(in the rows, 128 means zero)
One turn or mirror swaps these rows in pairs. Which row does each one swap with?
The rows were stretched afterwards, more along some directions than others.
nevet: [124 129 138 135 116 122  89 137 125 143  98 123 153 106 137  97 102 107]
bamiz: [118 126 144 141 112 128 100 134 108 146 136 116  94 110 141 116 128 109]
mufeb: [125 125 128 158 119 133  86 101 123 136 120 100 155 101 152 135 112 101]
nulal: [149 114 126 141 115 138  88  96 140 131 120 119 130 103 139  93 112 126]
Lat: [143 110 118 128 117 147  97 100 125 151 112 125 134  98 125 105 117 121]
givi: [116 140 121 139 122 140 101  94 106 170 109 104 134 104 122 111 139  75]
noveg: [137 103 125 121 116 141  97 100 133 137 116 134 143 114 141 114 118 121]
vum: [136 137 124 137 124 154  93 107 122 148  96 113 128 100 145  96 108  91]
kase: [133 110 144 136 116 149  77 117 126 160 106 119 102 106 130  95 140  97]
Ked: [140 114 141 124  93 141 103 103 135 143 125  81 110 101 121  96 122 131]
kegeb: [137 114 120 134 111 139  96  89 129 141 130 116 135 104 134 106 112 123]
Rulug: [138 120 146 125  94 142  95 111 134 155 117  87 103 104 120  90 120 122]
Zibir: [117 133 134 120 113 127  80 134 120 146  86 120 151  96 142 100 112  96]
kibig: [140 138 121 145 128 155  97 102 125 140  95 112 110 106 147  97 120  90]
piv: [122 126 148 138 109 124  93 137 101 142 126 116  99 101 142 110 131 111]
fesa: [113 112 138 135 104 125  72 120 124 145 106 121 161  96 140 108 113  95]
gumo: [123 131 128 145 115 126  83 129 119 142  90 116 149  95 132 104 113 101]
pil: [111 128 113 113 119 148  82 104 130 155 134 130 132 109 156 124 120  92]
nat: [126  99 152 129 116 128  85 115 133 159 114 101 146 113 157 127 114 101]
sen: [134 104 137 120  89 150  99 105 128 155 128  88 113 100 115 100 120 121]
rumiv: [123 118 136 119 109 132  77 125 136 152  92 122 163 103 140 102 102 102]
Mas: [116 114 136 151 112 132  89 106 140 138 154 112 137 129 136 127 117 102]
depiv: [128 117 147 126 119 123  95 120 111 143  91  90 147  94 155 132 139 100]
roram: [129 112 128 152 121 133  96 101 106 134 139 100 156  97 154 142 119 105]
zamo: [131 107 155 137 119 139  78 120 127 156  91 117 114 115 136  99 132  87]
duf: [143 143 114 139 131 159  97  94 129 147 100 117 121 102 148  94 119  89]
Tafot: [135 107 144 125  88 141  94 115 130 150 124  89 110 100 122  95 116 126]
mukan: [130 136 122 157 138 126 106 101 123 124 126  91 153 107 163 137 133 101]
kofo: [145 112 129 132 118 138 103  90 138 154 115 118 134 104 131  96 115 121]
Lov: [116 142 117 127 123 144 101  92 108 169 112 110 148 101 127 116 138  76]
zaruk: [126 129 131 145 110 127  72 114 114 142 108 112 111 105 139  93 131  86]
lef: [131 111 149 140 116 141  77 111 129 155 101 105 106 107 132  98 143  96]
dun: [124 116 133 149 118 138  82 117 142 141 148 134 123 131 142 119 117  94]
daru: [144 111 144 123 109 137  87 124 113 140  98  96 134  89 128 107 134 116]
Zaz: [127 113 152 130 122 124  99 124 124 140 102  78 135 104 145 132 134 109]
Danas: [127 106 144 143 115 141  70 110 131 159  95 112 118 114 128  98 134  88]
sil: [120 118 134 154 115 136  86 115 131 146 146 126 134 130 136 124 114  89]
kig: [139 149 122 148 125 152  89 105 125 144 111 108 117 101 140  89 114  93]
gozes: [111 143 116 134 120 138 100  90 109 167 121 107 150 101 132 122 136  79]
zezon: [138  89 157 132 114 132  94 120 109 164 107 103 133  98 149 124 122 100]
puz: [121 122 132 160 113 135  86 109 134 148 141 123 129 129 132 118 120  88]
Belo: [119 122 152 146 103 121  93 135 106 138 134 110  97 106 141 114 126 116]
Nofub: [135 113 134 166 133 134  97 103 112 140 120  98 144 110 147 133 114  91]
memog: [141 130 133 157 136 126  89 107 131 127 124 105 137 111 162 112 127  95]

Swapped with mukan: zezon
Swapped with nulal: rumiv
Swapped with piv: gozes
Swapped with fesa: noveg

